In the data rows, the value 128 means zero.
Here are some numbered points:
[255 130  63 108 172 122 152 130 184 190  27 148 117 129   9 142 110 204 100  87 120 120 100 118   0 188 101 142  63 167  42  99 204  73 202 107 151  18  85 131  87  74   0 108  44 216 132 150 101   0  58 135 149  92  52  99 121 164 150 234  83  36  90  79] 0
[156  70  91  98 173 132 180 126 110  90 131  83 112 131 167 102  81  98  79  91 145 108 140 148 138  58 125 135 119 194 139 108 144 174  81 113 104 179 139 158 128 206 150 100 133  57  97 106 153 123  61 189 205   0 154  14 128 138 215 146 129 159 148 157] 1
[ 93 116 101 157 127 110 115 128 101 111 173 120 132 147 147 134 125 110 134 165 117 134 137 119 177 101 141 116 149 124 137 148 131 149 105 148 112 154 106 125 119 116 155 130 129  92 146 105 129 163 117 107 119 138 149 111 133 103 113 109 131 117 102 137] 2
[121  89 161 145 108 121 118 106 126 123 144 137 123 156 103 129 153 129 113 115 114 104 135 112 135 118 123 159 143 119 168 126 118 123  51 123 118 174 128 117 139 151 133 103 136 111 125 126 103 149 139 150 135 123 158 124 142 123 111 107 152 174 139 130] 3
[121 117 137 151 143 139 123 153 131  96 113 113 156 116 141 113 118 130 123 101 135 136 110  92 144 114 124 114 130 119 134 146 122 136 103 134 126 161 142 151 139 137 141 127 124 139 124 122  94 146 138 133 124 135 141 152 122 123  98 119 135 129 109 112] 4
[175  93 128 135 152  91 140 100 143 123 110 142 113 138  78 142 115 159  82 114  96 125 125 123 109 127 121 153 135 149 116 130 155 106  86 121 119 151 113 121 104 127  97 100 117 124 148 116 106 121  96 148 143 120 132  83 132 134 139 144 126 167 109 139] 5
[130  61 126 255 208   0 135  97  62  61 186 177 138 164 133 189  80 145 113 136  71 162 100  60 189  96 120  60 182 107 125 137 171 187  72 191 101 205 124 125  61  98 175 131 106  49 155  48 102 235  71 118 125 187 218 107 195  91 106  83  96 167  14 119] 6
[107 112 153 106  63 165 106 126 127 142 150 104 137 140 112 101 170 123 122 104 128  87 139 114 152 113 123 148 121 119 164 107  95 124 100 129 100 158 152 131 184 170 149 129 170 131 111 142 139 131 159 138 128 122 152 149 107 119  98 137 150 147 150 113] 7
[137  96 139 155 149  60 151  69  89 160  70 186 124 162 149 214  77 137 117 156  88 141 116 173 100 159 143 158 167 137  58 137 170  80 123 112 136 103 112  99  95 107 120  79 118 144 147  83 119 130  93 126 133 153  71 114 152 125 105 111  84 189 124 152] 8
[134 103 179  90 109 161 120 104 125 137 120 101 106 136 162 111 143 127  97  83 145  90 134 162 110 116 126 165 130 154 138 112 109 111  85 121 135 118 154 123 170 174 117 106 162 132 113 134 129  86 121 168 152  61 133 108 128 119 152 144 169 168 172 129] 9
[119 110 106 143 133 142 111 136 116 126 125 114 128 121 106 121 127 148 121 133 150 100 118 110 151 117 129 125 115 131 131 124 110 144  97 142 103 136 140 151 122 126 133 130 123 124 134 106  97 150 129 129 132 126 139 129 128 137 105 122 140 127 112 130] 10
[188 140 212  71  74 190  75 130 172 189 108 149 107 123 118 128 176 153 134  94 150  88 139 155  45 155 146 154 128 151 107  79 105  74 123 101 153  80 160  89 191 150  56 112 144 159 114 170 137  36 131 157 132  90  84 125 106 128 153 206 144 142 184 102] 11
[135 156 103 120 127 159 106 124 120 160 162  82 142 145 136 119 127 104 152 154 157 144 114 146 135 143 118 101 112 124 118 111 107 152 215 155 142  56 124 118 117 122 116 163 133 118 123 118 148 103 103 114 100 109 139 146 127 109 186 152 129  63 136  88] 12
[123 122  90 100 143 132 151 133 131 112 118 104 141 109 162 100 106  91 137 121 146 121 142 163 127 120 100 128 152 145 146 129 131 133 103 135 113 150 117 148 131 139 144 109 107 139 129 136 137 146  91 115 167  88 136  85 127 140 175 126 135 156 110 163] 13
[136 124 123 151 146 121 129 127 126 116 127 133 137 118 105 124 115 132 126 113 122 122 123 110 115 131 102 107 110  96 130 142 142 132 112 132 139 161 122 138 134 116 135 111 117 151 135 119 112 135 141 133 137 149 129 142 102 136  88 117 133 118  94 120] 14
[ 98 142 122 165  93 143  96 164 152 101 173 118 148 138  57 111 185 111 142 121 139 121 131  65 176 163 128 122 111  66 173 136  91 121 128 156 114 152 121 170 122 122 147 166 117 131 124 124 119 144 190 123 101 176 147 191 114 141  46 127 139  78 118  98] 15
[192 101 205 132  11 168  33  59 137 183 215 153  71 210  26 105 255 140  71  68 119  67 112 113 154 177 145 198  56 118 213  68  79  75  24 130 129  96 184 111 139 146  56 189 177  84 139 146 112  65 198 198  99 105 185 192 152 116 104 180 227 140 176  66] 16
[149 136 180 162 169 164  89 157 120  72 143 145 171  95 135 136  97 186 121  77 142 159  26  33 116 106 129  99 125  93 106 167 125 181  77 162 151 130 201 170 171  82 143 148 151 180 142 110  58 142 164 117 144 199 168 255 121 132   3 145 151  66  71  55] 17
[148  65 154 144  78  85 114  73  99 148 175 145  79 178  92 157 167 125  88 140  88  89 145 160 154 116 110 162 144 156 184 118 136  99  13 119 119 160 125  98  89 162  98 113 145  32 121 120 132 142 130 177 122  80 164  86 175 116 145  98 145 210 146 165] 18
[191 142  97 142 161 107 130 151 164 138  55 187 136  97  35 146 133 197 123 105 101 119  88  93  44 180 135 119  87 103  94 135 170 110 148 110 108  98 102 136 101  77  67 136  71 233 125 122  80  81 158 117 117 188  85 156  79 149  32 153 117  79  97 105] 19
[136 175 222  33 142 192 140 168 160 144  25 180 142  63 231 148  65 149 139 113 138 153 119 147  33 143 160 132 164 129  39 132  94 106 224  77 154  94 193 109 244  97 135 109 136 241 110 173 143  99 133  69 134 144  27 181  90 146 120 182  87 144 140 142] 20
[ 34 101 228 124   0 199  53 193 109 131  90 103 106 113 152  52 227  90 196 127 142  51 163 122 207  79 163 183 157  59 227 140   0  70  55  95 114 210 173 120 199 175 179 147 188 173  97 198 157 147 231 127  88 145 136 172 126 197  43  88 152 191 241  67] 21
[120 124 129 153 143  96 139 126 120  97 127 126 141 136 136 133 104 125 109 120 124 144 102 109 133 130 130 100 151 109 116 146 133 152 102 138 145 144 125 143 115 119 129 127 131 143 132 113 104 157 117 118 146 139 152 142 114 144  87 111 115 109  95 103] 22
[ 35 246 117 193 141  91 151 151 159 161  64 202 172  78 192 191  42 161 176 225  90 153 131 129 155 172 147 122 136   0  72 163 183  82 255  80 122 121  77 156 117  12 155 138  62 150 205 145 149 203 191  30  81 255  51 234  86 139  15  98  26 138 102 176] 23
[117 127 204 193 123  78 109 121 132  61 126 200 154 159 144 166  72 143 109 104 120 136  49  80 123 123 129 117 200  69 117 216 115 107  32 158 163 250 170  80 153 107 215 107 188 198 212 129  33 185 167 120 100 255 142 248 125 142   0  48 141 200  55 116] 24
[197 123 175 127 169 176  93 141 146 134 127 141 159 101 127  99 106 171 101  73 162 156  62  73  74 112 145 101  93 142 109 126 114 162  79 137 139  99 197 135 145 139  75 157 150 185 114 125  40  76 141 156 112 107 147 197 115 125 122 166 158  48 116  72] 25
[ 88  52 177 255 197   0  92  68  92 101 220 192 156 165 111 214  22 170  67 180  67 194  69  56 168  87 114  79 166  84 116 178 206 192  49 193 143 193 135  78  19  84 197 110 134  77 193  93   0 246  49  97  86 184 252 161 177  97  61   3 110 135  23 147] 26
[112 119 133 127 106 121 116 122 126 136 133 142 116 137 111 135 158 122 126 135 108 117 144 140 137 137 129 146 132 123 144 121 123 103 119 119 124 134 123 116 123 129 127 129 129 125 129 135 142 139 147 131 120 139 122 120 129 126 111 117 133 150 137 143] 27
[100  90 157 157 140 118 121 156 136  49 148 150 140 127  77 123 138 164 104  96  94 115 124  46 140  95 115 121 179  86 172 162 134 137  25 130 118 209 134 152 135 154 146 103 122 146 120 155  68 171 145 149 112 181 174 163 133 151  49 101 156 151  82 100] 28
[ 93 135  92 113 148 150 164 142 127  91 126  70 143  98 198  83 107  83 151 136 170 137 153 139 140  79 116 116 134 117 146 152 110 160 168 139 150 155 123 132 152 150 173 113 135 105 108 128 168 140 112 132 145  85 140  96 115 145 206 131 127 122 160 139] 29
[146 123 135 168 157 114 132 129 123 105 111 151 147 131 118 144 115 136 123 132 123 134 111 103 120 120 131 121 129 104 137 147 153 126 119 130 131 163 144 144 124  99 132 124 105 159 146 134  98 140 134 111 110 161 143 147 129 129  97 117 101 123 105 107] 30
[140  82 177 164 156  90 120 130 114 113 113 161 115 132  87 121 127 154  95 150  93 158 136 104 121 117 142 110 166 123 107 160 133 112  48 148 135 125 118 105  83 141 114 127 124 116 140 131  92 148 162 130  92 146 151 131 135 163  98  96 139 155 104 131] 31
[ 95 156 138 113 104 139 110 140 132 118 140 111 134 145 140 129 152 125 173 133 145 119 138 135 156 120 120 135 131 104 157 126 101 132 161 124 115 122 139 131 157 129 144 139 142 132 115 127 145 143 136 115 113 140 121 156 131 117 126 117 136 122 142 124] 32
[105 124 146  89 101 162 120 121 132 132  99  88 133 127 175 104 141 104 131 103 155  98 119 147 117 108 133 134 116 146 126 126  80 130 114 151 129 135 158 154 178 154 138 124 175 151 131 138 134 122 142 155 155  87 131 120 108 132 135 133 140 156 165 142] 33
[201  77 214  91 140 174 123  94 119 151 126 125 100 114 182  91 101 165  74  70 131 107 108 143  60  94 165 173 142 193 114  99 101 144  14 137 153 128 192 122 196 188 118 115 194 130 109 146  67  73  98 198 157  33 136 123 138 130 146 165 171 154 158 118] 34
[102 118 155 137 195 157 123 189 139  18 119  78 226  74 146  99  40 183  81 125 131 182  62  45 128  59  95  55 173  64 122 162 102 217  78 158  71 168 212 207 153 116 200 124 102 203 148 177  60 172 154 103 119 205 190 205 136 161  79 107  85 116  32 108] 35
[ 88 101 158 131 122 116 119 103 113 123 134 121 128 149 182 147 103  94 116 138 111 127 130 165 158 100 116 136 171 142 137 131 119 120  86 128 124 164 138 112 145 153 181  90 158 107 150 127 126 166 106 135 135 125 150 108 143 117 138 102 122 203 137 155] 36
[122 129 161 143 155 141 115 151 149  83 132 120 166 105 135 123  92 148 130  98 135 148 102  88 128 116 124 105 127 109 134 156 116 156 112 122 131 160 155 155 157 138 151 127 135 145 124 117 108 149 150 118 128 140 150 171 108 131  72 124 147 119 111  99] 37
[128 101 124 209 186  84  91 123 127  63 192 165 163 137 122 170  55 161 126 129 110 162  70  61 175  85 138  53 165 108 120 178 151 188  79 182 120 185 143 124  99  97 174 159 126  83 172  84  59 206 124 111 133 189 242 177 146  98  70  93 116 143  36 118] 38
[101 124 159 153 128 116 122 118 134 102 135 141 152 141 144 151 103 135 115 108 134 123 104 113 124 134 122 137 168  92 141 156 143 149 103 107 147 187 146 106 164 111 166  95 141 173 133 144  96 171 110 130 126 183 138 170 127 123  61  99 128 137  89 128] 39
[113 128 116 148 135 135 141 157 136  85 109 126 141 128  92  93 137 131 117  97 115 102 149  93 145 122 113 125 133  96 158 146 130 139  75 133 109 190 125 153 124 137 122 113 115 147 130 142 114 143 164 151 121 148 134 127 106 154  77 109 126 147 116 119] 40
[114 138 131 148 176 144 132 159 130  73 122 117 169 114 146 130 105 146 107  82 137 141  95  87 139 117 126  93 115 107 126 168 121 176 112 141 117 172 176 140 164 113 164 141 146 164 128 115  83 144 144 152 138 164 148 182 103 125  71 124 142  94  98  85] 41
[ 77 149 146 122  71 204  79 122 148 108 185 117 138 166 103  95 212 100 143 130 157  87 144 113 199 109 125 185 103  76 229 152  42 131  95 126 113 161 165 150 171 188 145 139 159  98 117 164 141 154 211 132 106 117 168 192 119 139  87 113 169 112 175 106] 42
[155 197 117  37 102 192 173 121 144 180  80  87 130  77 246  98  43 138 118  86 177 129 146 183  22 129 141 157  71 172  46 103 103 113 251 106 161  28 158 116 213 156  67 108 152 187 101 125 175  41  91 137 176  65  79 134  95 129 220 206 121  94 213 121] 43
[145 146 144 134 174 141 135 172 145  62 103 126 157 103 134 100  67 159 139 112 132 144 103  76 122  95 134  91 147 118 107 137 131 156 117 142 119 172 142 155 145 128 138 129 109 140 129 142  94 140 144 129 141 158 146 169 107 157  96 123 111  98  97 113] 44
[130 151  92 106 150 116 159 138 128 138  82 141 129  97 147 145  93 130 144 137 123 142 134 140 103 148 127 127 117 121  78 130 158 121 211 119 133 102  97 130 117  95 116 123 100 191 127 133 150 110 107  94 123 142  69 115 107 142 134 140  85 106 120 138] 45
[ 96 137 192 123  80 153  90 123 118 109 176 103 112 158 130 128 195 109 148 108 136 103 136 114 186 107 119 178 136 100 186 131  59 112  97 141 128 159 149 119 186 158 155 124 164  67 127 155 127 169 173 132 116 109 157 157 123 128 115 129 179 143 141 125] 46
[129 166  98  95 133 122 177 155 149 145  55 147 114  87 160 132  95 115 152 155 137 139 143 171  85 152 141 139 128 123  74 132 140  83 232 111 144  93  89 137 114  83  92 117  80 211 115 132 163 106 109  86 138 129  43 104  88 153 124 124  69 124 141 151] 47
[169 128 111 132 149  99 129 147 159 133  77 186 139 109  60 132 145 171 103  98 113 123 107  96  61 160 131 115 112 121  98 137 165 109 130 127 132 119 113 129 108  96  68 125  78 195 129 131 108  98 148 133 120 182  93 143 110 160  61 135 121 101 102 107] 48
[152  97  72 106 152 100 153 154 113 127 167 144  83 135  45 122 169 136 116 155 136 109 164 125 117 108 106 145  98 143 150 133 174 114 112 113 105 138  73 131  68 148  90  98  91  69 101 124 166 125 121 124 160  99 110  56 130 145 173 146 114 142 128 144] 49
[212  31  79 151 174  13 164  50 154 119  38 231  71 178   0 167 170 171  68  74   0  84 138 124  69 186 125 214 138 179 112 131 255  17   0  66 114 236   2 105  28  89  42  54  45 170 170 117  83 134 129 149 160 171  74   0 116 211  24 101 137 245  74 153] 50
[148 114 247  35 118 212 112  52 148 177  50  42  77 131 253  60  95  90 104  29 189  86 127 183  74  97 163 215 140 218 131  92  63  90  86  84 199 106 212  67 255 235 111  92 238 138  71 163 123  12  55 219 219   0 106  91 157 101 255 184 194 232 226 122] 51
[113 102 154 196 144  74  96 101 111  94 158 171 141 145  92 151  93 146 104 151  83 142  94  65 155 115 127  95 168  73 114 157 148 132  60 162 128 174 122 127  76 105 159 126 136 121 179 119  59 187 159 126  94 221 177 187 129 130  46  69 130 142  90 129] 52
[168 125  44 134 160  61 161 127 106 172 108 183 111 121  88 181  92 136 122 189  84 151 124 149  99 170 124 103 119 131  86 112 194 135 217 129 128  94  40 112  25  70  97 135  71 154 139 117 184 138  55  85 110 168  78  58 124 156 114 112  42  84  84 149] 53
[151  84  29  59  24 113 242  15 148 190 109  90   0 183  14  70 222  64  97 161 125  19 255 255  79 156  90 255  80 183 168  80 213   0 106  62  96 153   8 112  34 179  88  40  62  30 114 114 172  67  71 187 159   0  50   0 158 164 255 162 171 230 244 183] 54
[114 122 160 148 120 136  85 118 116 136 181 129 119 146 114 143 143 116 130 133 135 139 112 106 180 124 129 122 142 121 144 127 106 151 105 142 127 111 141 126 137 136 140 152 156  78 150 110 115 155 138 123 112 125 171 150 150 105 137 118 155 121 126 110] 55
[115 146 106 127 124 124 140 141 134 130 119 114 129 116 132 125 129 121 146 150 121 129 143 137 133 137 123 115 131 116 127 130 131 124 164 129 128 119 110 126 115 117 128 129 112 125 128 122 145 131 135 126 114 139 115 118 129 126 135 130 115 111 128 133] 56
[100 145 144 101  91 127 148 147 145 155  93 135 132  94 142 136 148 134 159 135 120 121 120 111 111 142 149 144 123 133 143 128 121 131 118  95 137 144 113 120 136 109 156 120 131 119 111 133 168 120 133 113 137 142  85 128 146 124 122 120 134 138 138 194] 57
[123 102 149 117 121 122 141 128 130 102 109 136 113 118 129 117 125 139 109 122 109 121 137 140 128 110 137 144 154 147 129 133 129 109  62 114 113 171 125 122 135 167 135 111 139 112 123 134 117 151 136 147 155 106 132  94 121 133 112 109 146 171 136 154] 58
[186 100 128  85 134  67 189  55 139 163   1 185  66 133 145 106  93 149 107 113  84  97 181 220  24 133 136 222 166 199  98 108 187  66 122  56 145 135 101  82 137 103  93  33  94 215 124 136 133 106  70 161 175  66  41  19 146 142 156 147  71 254 156 196] 59
[ 57  94  83 169 119 133 151 135  74 105 150  94 108 119 146 104 155 101 122 159 130 133 174 134 212  93 139 104 113 124 193 122  95 143  72 135  92 176 131 146  81 173 193 154 151  29 137  95 175 171 174 129 117  76 175  69 118 127 134  60 161 148 159 161] 60
[188 120 184  76 124 133 103  66 158 202  84 137 144 114 246 151  49 173 118  46 174 110 120 141  54 116 180 140 142 149  48 126 113 127 164 107 175  39 182  99 248 108 103 126 188 229 123 139 104  78  96 160 155 108  85 176 114  76 141 213 160 138 146 100] 61
[150 143 255   0  13 247 100  44 146 197  58   0 143 141 255  19 109 163 136   0 198  69 152 255  75 119 185 255  76 251 211 124   9  91 103 111 238  94 255 108 255 255 121 108 255 155  56 211 156   3  69 193 251   0  64 124 149  56 230 224 189 255 255 147] 62
[146 131 181  75 100 196 140 121 129 136 102  71 101 129 200  92 139 121 120  67 146  82 135 174 100 104 137 208 102 178 150  84  96 105  89 106 165 145 194 112 211 198 105  96 184 148  84 146 147  94  88 196 157  41 122 118 159 123 165 168 173 167 155 144] 63
[100  95 116 195 162  69 130 105  87  99 161 151 141 134 120 186  75 120 113 178 103 170  79 112 171 119 115  85 178  86 105 157 147 153  82 178 130 159 126 136  58 100 167 129 123 129 178 107  93 180 120  88 102 164 156 137 127 137 106  60  87 128  85 107] 64
[ 69 136 192 134 130 185 135 137 129  79 118  68 182  74 255 109  70 108 112 107 200 151  94 145 154  53 117 124 183 109 118 162  77 191 139 125 167 169 231 158 222 137 216 111 207 149 140 130 100 167 140 102 156 116 146 173 119  97 114 113 112 139 117 118] 65
New points follow, each followed by the numbers of its two nearest points above by angle, nearest first.
[133 121 168 131  83 141  80 101 133 186 155 132 135 156 161 146 136 129 121 133 131 120 116 137 128 137 139 152 108 134 140 106  89 127 140 141 155  87 146 110 158 126 131 133 169 105 121 126 153 104 126 137 111 125 135 169 145 116 140 128 137 129 141 118] 16 62
[ 22 173 127 144 106 218  58 146  95 234 255   8 129 156 165  53 185   0 149 171 163 195 154 183 255 134  89  80  87 207 187  39  31 197 255 152 117   0 183 175 124 152 191 231 207   0 126 106 227  47 156 128  58  69 181 160 180  23 255 200 123  93 231  95] 12 55
[ 85 169 108 142 140 105 104 145 136 114 128 153 146 132 119 149 124  97 194 173 123 151 142 147 162 124 117  89 140  63 131 149 136 121 208 160 133 114  67 134 116  68 131 136  96 147 122 133 165 168 146  74  98 210  96 146 118 116  89 110  86  91 110 123] 23 56
[ 68 183  37 101 103 166 164 146 115 136 110  61 139  89 157  95 152  83 185 165 155 108 161 166 149 163 116 111  87 105 152 139 113 137 250 129 112  92  89 164 121 123 148 143 106 171 118 109 193 117 137  95 138 100  84 107 110 126 159 145  98  92 167 129] 56 47
[153 137 200 119 141 154  62 100 157 162 147 133 112 156 158 154 112 136 110  97 147 158  93 166 114 140 136 151 157 159  84 112 104 110 120 120 184  73 189 101 169 153 100 127 170 141 129 149 101  89 114 128 127 125 135 162 163  61 147 158 159 127 123 115] 61 11
[160 135  86 105 137 166 161 180 138 108  81 117 143  73 146  84 114 127 133 102 159 127 116 119 114 138 147 120  98 152 114 127 130 146 164 120 110 132 138 159 145 129 112 142 104 166  94 123 132  86 125 127 153 104  95 113  98 127 131 139 103  88 139 125] 43 47
[ 89 124 103 143 144  82 132 109  86 157 152 138 137 130 166 175  87  67 123 177 134 174 115 161 125 139 114  77 169 139 119 133 145 149 132 157 117 107 130  96  71 101 147 140 130 119 154 109 146 168 101  99 131 130 109  90 132 109 161  91 126 154 117 160] 64 2
[100 158  81 112 122 145 146 151 121 127 117  98 128 107 133 111 137 103 156 136 153 123 143 145 152 135 129 124 112 123 141 125 116 137 186 126 120 112 121 142 134 124 131 139 116 140 116 130 159 125 126 106 124 118 103 105 122 126 152 135 112 106 143 126] 56 29
[216  93  93 158 145 145 102 127 150 136 179 130  90 165  14 117 183 160  98  94 139 114 114  84 123 132 134 139  45 157 158 105 152 131  71 143 100 114 120 141  65 144  54 146  96  68 118 101  85  55 117 174 106  81 170 111 143 135 163 148 162  62 117  77] 16 49
[101 107 156 177 141 100 123 112 117  96 113 159 138 117 140 155 102 137 117 124 116 139 112 104 151 112 127 108 156  96 119 156 133 124  68 136 134 197 149 121 135 111 174 112 128 164 159 118  79 174 134 119 118 179 148 169 111 117  43  82 135 135 109 127] 24 52
[ 93 137 120 158 125 110 133 141 134  91 105 135 142 115 129 159 104 134 141 165  93 127 134 104 157  96 140 114 169  81 110 162 142 114 140 116 110 178  88 129 122  86 176 129 108 157 157 112 130 180 145  83 126 194 130 167 130 131  73  83  82 140 108 130] 23 52
[113 156 131 126 120 129 120 153 135 147 110 143 145 119 146 146 116 126 148 136 115 124 141 140 125 143 128 132 153  96 104 140 112 109 175 117 135 121 127 125 157 111 134 127 124 172 135 130 137 138 151 100 116 179  94 154 124 126  89 125 110 132 121 134] 23 20
[ 74 129 144 133  51 106  88 106 117 153 143 166  72 176  77 161 205 115 160 153  80  78 176 154 179 142 137 154 158 101 157 113 106  62  70 106  99 156  69  93 123 133 145 118 125  96 159 152 148 169 187 123 103 173 119 133 141 111  82  98 154 190 134 197] 27 18
[151 120 111 122 109 155 111 131 135 139 141 145 122 131  62 121 193 144 117 111 126 101 134 109 102 166 152 144  90 120 155  93 125 103 126 125 117 124 128 126 122 123  91 126 121 139 121 143 128  78 152 139 122 121 103 139 118 123 115 137 146 104 150 109] 16 11
[ 83 193 132 114  93 165  80 125 104 153 181  91 124 127 186 126 175  97 163 149 175 182 127 128 167 159 131 105  99 127 121 110  59 140 213 169 135  11 141  97 140 118 135 195 162  77 141 115 199 100 172 109  84 137 127 173 123  90 182 159 150  62 171 114] 12 32
[119 107 167 148 126 103 120 104 113 163 170 158 108 150 106 177 135 127 115 155 109 141 128 144 151 144 122 131 161 134 123 112 137 108  91 140 144 111 130  96 113 123 129 115 138  86 157 124 113 140 131 142 104 137 131 138 151 120 150 117 138 141 110 131] 18 55
[136 160 206 118 126 147  66 119 136 142 142 121 144 120 225 165  73 131 132  96 140 200  89 107 121 107 137 106 141 127  52 109  96 158 163 162 162  71 220 125 175 111 137 146 184 153 150 101 102 107 122 136 101 144 160 210 127  96 137 133 145  98 117  92] 61 65
[ 92 119 174 127  90 142 106 137 133 115 128 143 128 134 134 102 155 121 132 114 112 119 137 114 160 128 138 145 162 107 190 133  83 119  77 119 115 176 144 126 158 154 129 124 150 135 135 167 134 158 151 156 124 160 144 143 119 125 100 113 149 159 147 110] 21 46
[ 64 112 171 172 124  99 110 130 134  66 126 158 196 130 161 127 105 143 117  96 103 111 126  86 165  93 140  98 194  86 153 171  90 135  43 126 131 250 196 143 188 135 203  87 174 165 150 141  74 212 190 127 133 221 177 210 110 140  34  79 124 195  82 122] 24 39
[144 114 230 137  97 144  70 125 138 131 154 163 140 151 112 145 162 154 116  80 134 125  91  77 119 139 127 128 108 114 151 115  95 108  47 149 150 148 167 113 168 134 110 139 161 126 120 159  80 118 153 153 107 147 167 212 129 130  76 142 170 117 110  74] 16 17
[255  31  27  42 255 166 255 191 255  61   0 154 100  71   0  15  93 245   4  27  85 123 156 102   0 119 130 215  60 255  97 115 255 139   7   9   6 201  82 172  51 153   0  66  29 211  24 158  56  28  74 208 255   0   8   0  33 255 165 204 122 173 127 135] 5 0
[120 184 178  96  45 165  60  89 134 200 177 107 103 164 136  86 210  98 166  97 154 102 152 153 125 170 140 170  86 119 188 100  45  93 175 139 163  58 181 120 192 147  88 209 168 115 103 182 175  92 161 133 101 123 137 211 141  74 139 161 174  65 157 110] 16 32
[125 144 151 121  71 146  95 125 147 163 109 161 117 132  83 132 187 156 154 121 115  99 142 120 116 156 145 152 111 117 143 103  83  87 141 119 130 114 123 134 147 125 101 138 128 143 128 153 142 112 172 125 113 154 120 169 119 134  85 140 155 129 154 111] 16 11
[115 107 112 113 127  95 135 130 123 122 125 124 114 126 128 133 122 115 132 153 117 132 148 139 149 113 115 133 144 139 142 129 143 126 118 111 113 147  93 123  98 124 134 124 119 113 127 122 160 148 120 120 120 121 125  86 129 134 140 114 115 147 123 158] 49 60
[114 125 125 121 116 129 133 122 123 125 147 119 119 139 127 120 141 126 118 127 133 120 146 133 146 120 120 125 123 141 146 123 130 131 112 119 123 143 123 133 123 141 135 121 130 121 139 125 132 135 132 137 133 113 142 107 128 125 133 126 141 147 136 140] 60 18
[132 168 128  68 111 171 135 160 139 132 118  83 150 117 176  97 121 117 140 117 156 130 131 137 109 128 141 140 107 143 126 115  93 142 194 134 134  78 162 126 185 138 125 148 143 149  98 146 158  81 143 125 134 112 114 140 120 110 174 172 125  94 146 121] 43 12
[ 72  99 147 143  40  50  89 124 153 138 166 175  39 171  58 142 255  74 143 156  53 110 214 169 203 155 122 194 172 104 196 120 130  32  62 109  93 158  29  59  86 155 162 122 125  84 124 162 167 172 214 156  77 169  85  45 151 120  57  56 192 219 207 213] 27 18
[130 122 120 115 117 120 147 108 123 132 133 124 114 138 113 121 146 118 126 131 120 125 153 139 128 125 121 136 125 137 130 114 143 112 112 117 125 138  99 131 123 140 133 111 118  99 136 117 143 134 130 137 143 104 134 109 125 118 141 133 144 143 131 143] 54 49
[124 141 140 119 124  93 111 101 123 166 144 140 134 149 159 167 125 122 149 144 124 144 129 162 130 152 125 131 128 128 101 110 127 117 191 130 153  65 123 107 129 114 123 148 152 139 134 119 142 115 105 116 109 140 125 159 140  95 153 130 126 121 140 146] 12 61
[129 121 114 126 126 122 142 113 123 121 125 140 123 127 133 124 143 125 133 142 123 124 157 145 134 126 131 144 135 139 139 131 137 126 113 123 115 153 111 112 114 132 140 120 125 100 119 115 145 140 115 137 128 107 123  99 139 129 138 120 148 149 137 146] 54 18
[157 117 193 111  32 180  44  98 161 166 177 155 101 195  39 105 250 148 126  73 144  75 123 100 118 176 144 193  71 132 202  75  56  70  48 110 125  92 169 123 157 167  64 162 174  97 119 172 114  93 167 183 118 101 164 191 153 122 110 168 210 139 168  90] 16 7
[157 144 132 130  52 155  59 106 131 152 218  84 107 202  59  91 237 136 126  68 170  76 149 142 115 172 119 184  35 149 242  99 101 107  81 147 154 124 180 120  99 196  64 140 173  25 105 153 140  73 146 214 135  49 198 144 166 127 179 172 224  94 172  65] 16 42
[ 86  88 154 148  35  96  94  91 141 171 154 179  68 204  26 166 255  96 130 158  57  73 178 154 186 187 158 229 147  78 209 118 137   6  35  50 131 144  43  51 114 170  87 121 109 109 123 209 142 137 164 114 119 166  88 122 150 105  52  99 115 223 156 172] 27 18
[142 149  86 125 108 135 127 140 131 168 140 118 124 139  94 132 173 129 138 155 153 111 135 122 123 160 112 133  96 132 155 114 128 119 166 143 128  75 135 130 113 132 102 129 116 126 125 131 128 107 122 120 110 108 134 133 147 109 147 150 121 101 134  97] 12 0
[151 129 143 101  95 155 112 112 140 143 110 132 122 151 111 126 174 138 116  99 125 111 132 137  99 159 133 156 114 147 129 116 116  98 116 112 128 107 137 126 142 144  96 121 139 144 117 140 130 100 137 147 131 120 117 138 130 129 124 147 143 145 150 115] 11 16
[160 100 137  66 118 131 139 104 119 175 120 127  67 134 122 145 143 131  99 140 115 113 164 176  95 125 139 174 139 197 119  93 160 103 111  87 123 107  79  92 138 147 101 105 117  96 110 142 177 116  95 169 150  71 106  59 130 150 203 150 142 181 158 169] 54 59
[107 115 128 130  98 112 122 114 127 138 133 146 109 138 103 138 167 123 130 143 106 111 150 143 147 140 138 134 134 118 145 122 128  96 110 121 114 139  98 114 117 132 136 124 121 110 142 129 141 143 147 122 121 149 119 121 124 128 112 106 133 157 145 146] 27 18
[144 135 170 160 146 162 120 146 134 108 128 143 171 113 123 120 103 157 115 100 134 138  85  61 120 139 130 103 111 117 119 130 126 164 103 143 139 141 180 143 156 117 137 144 139 157 128 126  70 135 146 125 118 162 156 192 107 136  80 129 129  91 101  84] 17 41
[ 67 245  43  60  88 175 170 175 104 158 115  67 127  92 168  77 151  77 215 166 199  90 193 162 163 176 118 101  99  89 148 147  86 131 255 140 119  57  70 209 132  85 129 152  82 153  98 130 244 125 165  63 111 141  44 134 115 182 190 181  85  63 184 142] 56 47
[ 84 123 124 159 142 112 120 126  88 105 197 105 118 140 140 140 129 111 129 172 136 164 121 116 179  89 122  80 151 109 127 147 156 170 103 154  96 137 102 126  89 120 146 154 118  53 149 102 120 196  87 129 120 148 188 121 150 102 152  87 138 106  99 139] 2 6
[ 92 124 128 134 123 123 130 130 122  99 136 121 137 122 132 132 132 124 131 136 128 118 136 118 151 117 119 125 140 108 151 133 130 131 101 126 123 178 116 130 139 129 158 121 124 127 133 127 128 163 137 127 129 142 139 127 120 127 105  95 141 136 129 135] 28 40
